(in the rows, 128 means zero)
M: 4 groups of rows, each row roughly a mix of its group's hidden directions:
M (132 x 18):
[[ 87 162 151  88 120 126 179 148  84 147 119 118  97 163 117 117  99 132]
 [ 95 159 128 113 118 107 151 118 114 110 143 116 179  93 132  70  91 157]
 [169 144 153 132 141 108 189 117 161  97 152 120 110 109 145 162 167 147]
 [126 155 158  66 139 111  74 130 126 145 145 114  94 122 120 151 156  87]
 [134 106  97 188 135 167 123 114  99  94 121 115 123 160 102 100 174 119]
 [147 148 111 116 130 143  81 107  84 162 116 138 125 140  63 134 147  89]
 [ 77 150 139 129 104 120 186 121 113 138 122 116 140 133 138  93  71 163]
 [116 122 107 155 132 177 125 113  83 116 116 115 114 176  90  79 159 124]
 [132 185 153  75 101 103 162 141 130 168 131 127 104 141 110 148 142  95]
 [127 172 149 117  90  99 176  83 145 126 156 128 163 109 107 166 121 122]
 [ 98 112 107 169 157 167 142 120 111  55 116 113 110 134 110  99 137 143]
 [122 103 118 118 105 145 157 189 192 106 115 149 124 156 159 136 138 108]
 [114 138 114 183 129  97 189 136  87  86 127 110 146 107 125 153 113 125]
 [103 159 161  73 129 105  71  99 111 155 147 115 119 110 110 150 111 108]
 [136 146 145  84 121 146  68  89 128 175 134 133 106 147  90 138 147 104]
 [113 127 105 115 125 168 130 153  90  92 120 135 131 179  84 102 161  91]
 [196 101 114 161 174 118 144 156 126 134 113 139 112 102 160 125 140 165]
 [149 155 172  77 120  83 115 104 131 169 162 125 140 108 141 168 123 129]
 [110 117 101 188 134 139 115  93  91 121 118 112 156 112 119  74 103 160]
 [124 143 146 169 107  90 200 110 137 109 148 107 135 113 149 172 126 137]
 [115 143 140 110  93 105 164 144 145 183 107 149 121 134 134 176  75 120]
 [163 152 164 135 133 111 167 102 150 140 151  99  80 132 148 140 183 143]
 [119 132 155 105 100 109 107 144 125 190 129 118  94 169 145 169 133  87]
 [105 146 122 103 124 129 138 106 126  81 148 138 195  92 107  92  99 152]
 [175 143 156  87 103 107 141 134 134 191 146 141 129 160 138 159 154 113]
 [108 162 114  91 103 151 140 103 118 101 139 146 181 132  69  95 122 120]
 [ 90 144 117  89 115 112 116 154 112 139 118 141 176 105 130  82  68 133]
 [108 130 101 183 117 138  87  77 150 153  97 123 119  90 105 116  98 130]
 [137 134  87 133 135 151  96 135  69 137 105 140 143 142  69  95 139  98]
 [ 86 138 118 163 133 133 176 120  62  96 122 106 135 142 107 102 104 145]
 [129 103 122 136 118 136  99 156  89 174 108 133 100 180 118 170 129  85]
 [155 123 141 146 105 100 181 138 167 175 119 142 124 126 168 169 104 149]
 [116 141 101 100 117 127 122 171  82 164  93 156 145 140  91 122  87  97]
 [153 119  88 150 134 155  86 125  80 159 100 142 135 146  78 105 140 106]
 [139 154 164  85 104  92 139 102 113 174 155 137 162 128 124 173 101 132]
 [128 150 140 108 107 105 148 172 126 172 114 122  81 158 134 164 144  78]
 [ 76 120 108 167 120 159 164 127 140 116  91 126 111 133 130  84  84 159]
 [ 94 105 111 125 141 186  63 113 132 119 107 132 101 150  99  93 127 121]
 [164 137 122 115 123 125  62 104 104 181 130 135 133 133  91 145 155  90]
 [160 135 154 106 130  91 134 148 152 148 137 131  98 119 147 206 146  98]
 [125 135 133 119 109 117  67 111 101 187 141 108 150 139 141  69 132 126]
 [143 141 153 126 139 110 127  64 123 119 168 117 170  91 135 113 118 181]
 [120  88 101 179 121 148 145 157 186 114  99 138 122 125 169 109 115 148]
 [ 74 158 133 130  96  89 148 117 132 100 145 112 172  90 131 141  87 114]
 [132 175 153  73 120 119 134 131 161 121 145 119  89 129 112 144 179  89]
 [109 137 109 128 143 122 108 109  94 104 130 131 185  82 108  87  83 154]
 [143 124 111 164 101  98 192 151 109 143 124 139 184 126 150 125  96 146]
 [ 76 155 124 115 122 104 116 126  84 123 132 108 165  99 124  79  81 134]
 [173 133 142  73 129 133 118 133 111 118 165 144 153 159 104 151 182 102]
 [ 68 129 107 126 120 131 105 131  98 121 111 131 166 110 113  92  60 132]
 [117  81 151 145 133 127 105 124 189 112 142 119 111 122 191 161 121 149]
 [142 132  94 154  83 139  97 105 148 185 102 150 151 133  90 132 124  93]
 [106 110 158 150 133 108 189 133 127  88 151 108 127 134 177 159 110 161]
 [ 89 129 119 160 131 161 151 103 135  46 134 108 117 136 103 121 154 122]
 [150 127 168 132 140  87 149 118 159 124 157 110 108 103 179 183 139 146]
 [133 124 154  67 165 162  90 119 160  97 142 132  85 133 120 129 162 135]
 [157 151 136 102 134  90  97 137  79 130 160 111 145 126 116 145 177  81]
 [152 165 137 117 149  97 111  92  69 123 153 112 139  97  86 154 148 111]
 [ 76 132 122 135 127 185 138 109 124 104 105 121  83 167  88  98 128 129]
 [153 116 121 152 120 141  63  86 133 201 113 127 109 136 120 118 137 126]
 [136  93  78 176 136 151  83 146  98 104 110 132 149 139 107 113 151  95]
 [138 145  96 111 150 152 107 146  87  96 118 135 125 136  69 103 167  88]
 [114  96  94 167 122 172  85 121 145 161  84 139 108 145 124  91 109 134]
 [130  89 107 173 139 163 175 160 132  90 110 129 111 162 150 102 144 151]
 [157 159 157 105 110  99 182 124 117 120 166 119 140 147 123 171 172 107]
 [138 106  96 150 108 138  83 142 102 198  95 144 143 154 121 107 108 112]
 [146 157 118  95 111 110 145 141 124 191 107 157 160 108 120  96  81 147]
 [118 132 151 135 142 110 194 125 131  73 158 109 142 110 163 122 122 173]
 [152  98  86 143 138 159  62 137 110 161  94 154 138 136 101 107 124 115]
 [140 189 130  78 110 109 181 144 124 157 115 147 123 121  87 135 121 109]
 [132  89  99 161 135 137 102 174 168 141  84 146  93 121 149 158 117 103]
 [142 119 106 106 120 138 105 164  83 120 128 149 159 167  90 150 151  72]
 [164 119 127 164 118  77 143 123 125 157 138 133 178  89 162 156 100 149]
 [161 117 134 173 127 134 175 122 170 142 116 123  72 144 150 158 162 140]
 [170 101 151 134 140 134  96 109 187 143 145 122  96 126 172 138 170 146]
 [159 131 116 145 164 152 151 113 128  58 139 124 114 119  99 123 187 133]
 [ 87 147 144 123 121 117 179 116 174  67 140 122 128  94 134 157 106 137]
 [104 123 152 142 127  91 170 144 141 139 127 111 117 106 190 135  79 167]
 [203 110 126 133 135 103 154 174 122 140 140 142 142 142 157 152 173 120]
 [137  95 105 155 152 111  74 166 116 170  92 132 111 102 158 129  94 127]
 [ 68 120 126 140 137 180 130 102 144  96 107 118  89 140 114  90 105 156]
 [173 129 141 125 143 141 100  94 190 125 146 123  99 111 138 122 189 137]
 [150  86  92 186 159 136 121 153 156  99 102 137 125  94 158 112 127 150]
 [ 95 160 156 127 103 106 179  96 158 154 126 119 117 106 143 132  79 162]
 [168 125 110 159 119  82 153 160 122 103 147 128 177 104 147 161 155  98]
 [144 164 147  90 128 104 151 105 129  85 168 133 162  96 100 172 144 115]
 [124 135 123 129 115 157  72  81 127 191 106 133 101 144  89 117 124 120]
 [183 110 108 170 122 115 146 159 111 137 124 134 130 153 129 173 176  90]
 [184 109 131  84 146 137  92 143 139 105 158 154 156 136 123 146 179 112]
 [119 121 100 170 131  89 104 134  90 126 125 117 183  79 141 111  89 129]
 [172 139 120 149 137  90 108 109 118 126 140 130 146  84 106 195 147  94]
 [161 113 118 112 143 146  87 151 120 113 132 137 111 156 103 158 189  77]
 [116 102 153 159 143 115 152 129 151 121 138 101 105 121 200 116 113 181]
 [146 113 108 154 142 159 104 117  79 183  95 134 103 161 102  96 123 143]
 [133 153 156  94 125  75 150 153 132 157 131 132 114 101 148 192 100 114]
 [136 138  98  95 129 162  85 134 102 128 114 153 143 144  63 110 145  87]
 [ 82 113 144 136 128 106 177 156  98  91 141 114 152 133 166 139  82 151]
 [123 115 149  81 131 118 141 176 154 159 121 145 123 131 182 114  84 163]
 [134 142 139 105 116 126 126  82  71 126 162 134 192 140  86 139 122 131]
 [103 142 137 150 122  94 193 132 147  87 138 114 145  88 158 136  96 154]
 [108 104  86 184 117 174  86 105 134 121 101 128 120 146  96 105 142 106]
 [146 168 160  70 132  88 120 109 125 148 151 136 139  91 112 177 117 116]
 [131 140 138 110 147 127  81  75  84 101 167 115 168 111  95 117 143 133]
 [122 107 141 129 133 130  59 126  94 141 153  91 118 165 151 102 173 108]
 [139 149 137 115 105  95 116 116 117 220 117 135 138 115 134 134  84 135]
 [171 148 167  80 116  91 139 128 139 168 159 135 133 132 144 178 146 118]
 [185 143 132 103 143 130 165 160 120 150 115 149  88 153 107 165 167 110]
 [121 106  94 186 115 134 181 144 123 115 106 139 166 128 142  98  93 159]
 [149 143 123  78 114 122 119 167 141 195  97 164 116 133 115 145 106 104]
 [ 94 142 136  82 122 100 167 180 112 123 125 139 155 118 149 121  70 136]
 [140 146 157  92 138  87 145 135 175  99 158 127 137  75 160 162 129 136]
 [120 139  85 138 110 151  94 108 102 141 108 146 174 122  69  90 110 111]
 [145 127 132  91 169 153  81 137  79 130 127 125  87 155  97 119 165 111]
 [107 111 122 134 130 135  54 108 125 121 146 106 161 114 149  62 130 139]
 [125 100 164 111 140 102 143 174  95 134 152 108 117 166 193 141 130 141]
 [147 104 109 144 158 163 123 153 166  78 120 127  97 129 143  90 180 134]
 [120 121 144  94 166 128  73 129  96 168 121 122 103 117 146  88  94 163]
 [120 141 166 115 118 115 147 127 150 120 150 104  76 154 142 185 170  96]
 [155 155 162  72 121 105 135 129 151 144 149 137 110 129 120 192 154  98]
 [151 165 145  95 125 126 137  86 115 103 163 128 142 129  76 161 173 104]
 [146 143 113  95 137 161  95 114 103 108 136 142 137 149  63 122 174  94]
 [156 143 156  77 141 119  99 142 149 138 146 121  83 137 133 155 184  94]
 [129 122 103 174 106 128 177 117  75 119 129 135 189 146 108 117 110 140]
 [118 116 128 168 145  83 133 146 106 154 109 111 117  89 174 142  74 152]
 [143 154 136 135  93  85 166 125  84 196 129 125 154 140 129 142 103 126]
 [ 95  89 118 132 149 129 147 186  89  83 118 136 144 141 149 144  84 134]
 [120 127 126  79 144 160  66 131 111 104 136 134 119 151  86 130 162  87]
 [134 145 145  49 134 118  76 140 107 125 159 136 155 129 109 135 144  96]
 [155 126 171 123 131 107 133 118 157 163 145 112  74 141 166 179 159 130]
 [112 134 146 117 136 119 162 119 193  70 146 127 130  85 155 136 119 159]
 [169 138 147  87 115  79 139 167 109 177 146 141 160 129 155 153 124 117]
 [ 98  90 157 134 142 125 110 135 162  75 157 101 112 131 187 150 140 136]]

which group is each row in? (one row of each group first):
[134 148 111 167 130 118 143 103  45 121 133 108 147 137  82 131 144 110]
H
[118 138 119  87 138 130  83 135  76  94 152 126 174 130  95  98 145 100]
Y
[ 89 127 100 169 133 126 164 143  77  98 109 117 151 121 122  89  86 146]
F
[129 139 113 146 157 142 170 114 126  44 137 126 143  97 103 109 144 150]
K

[149 152 123  73 112 119 105 154 150 199 104 160 130 118 117 117 107 114]
K
[128  99 142 130 114 128  78 112 201 164 126 134 115 114 173 147 113 138]
K
[122 138 161 110 128 118 137 123 195 162 119 124  70 110 167 145 110 150]
Y
[140 114 136 119 117 111 139 108 146 144 139 154 190  99 150 136  70 177]
Y
[ 84 153 158 119 121 105 159 106 144  72 168  91 142 106 154 111 129 146]
K
[115 119  86 166 125 167 104 106  93 119 110 129 154 140  87  69 128 129]
F
[136 107 140  86 146 135  84 176 139 124 131 129  86 156 146 156 165  88]
K
[131 139 164 124 122 102 193 125 160  89 162 113 123 124 159 174 147 138]
F
[104 136 163 106 125  95 190 166  92 112 149 107 122 154 162 153 117 131]
K
[174 119  92 210 115 129 130 103 135 147 110 128 129 123 113 141 163 111]
H
[104  90  99 134 156 169  88 157  90 114 101 135 122 152 121  79 108 137]
H
[105 125 167 126 113 101 170 121 176 120 148 116 122 115 184 163 102 156]
K
[134 146 153 106 102 127 149 111 115 174 130 134 101 173  99 192 135 100]
Y
[135 105 120 163 114 115 193 172 152 134 112 135 136 133 182 120 104 158]
H
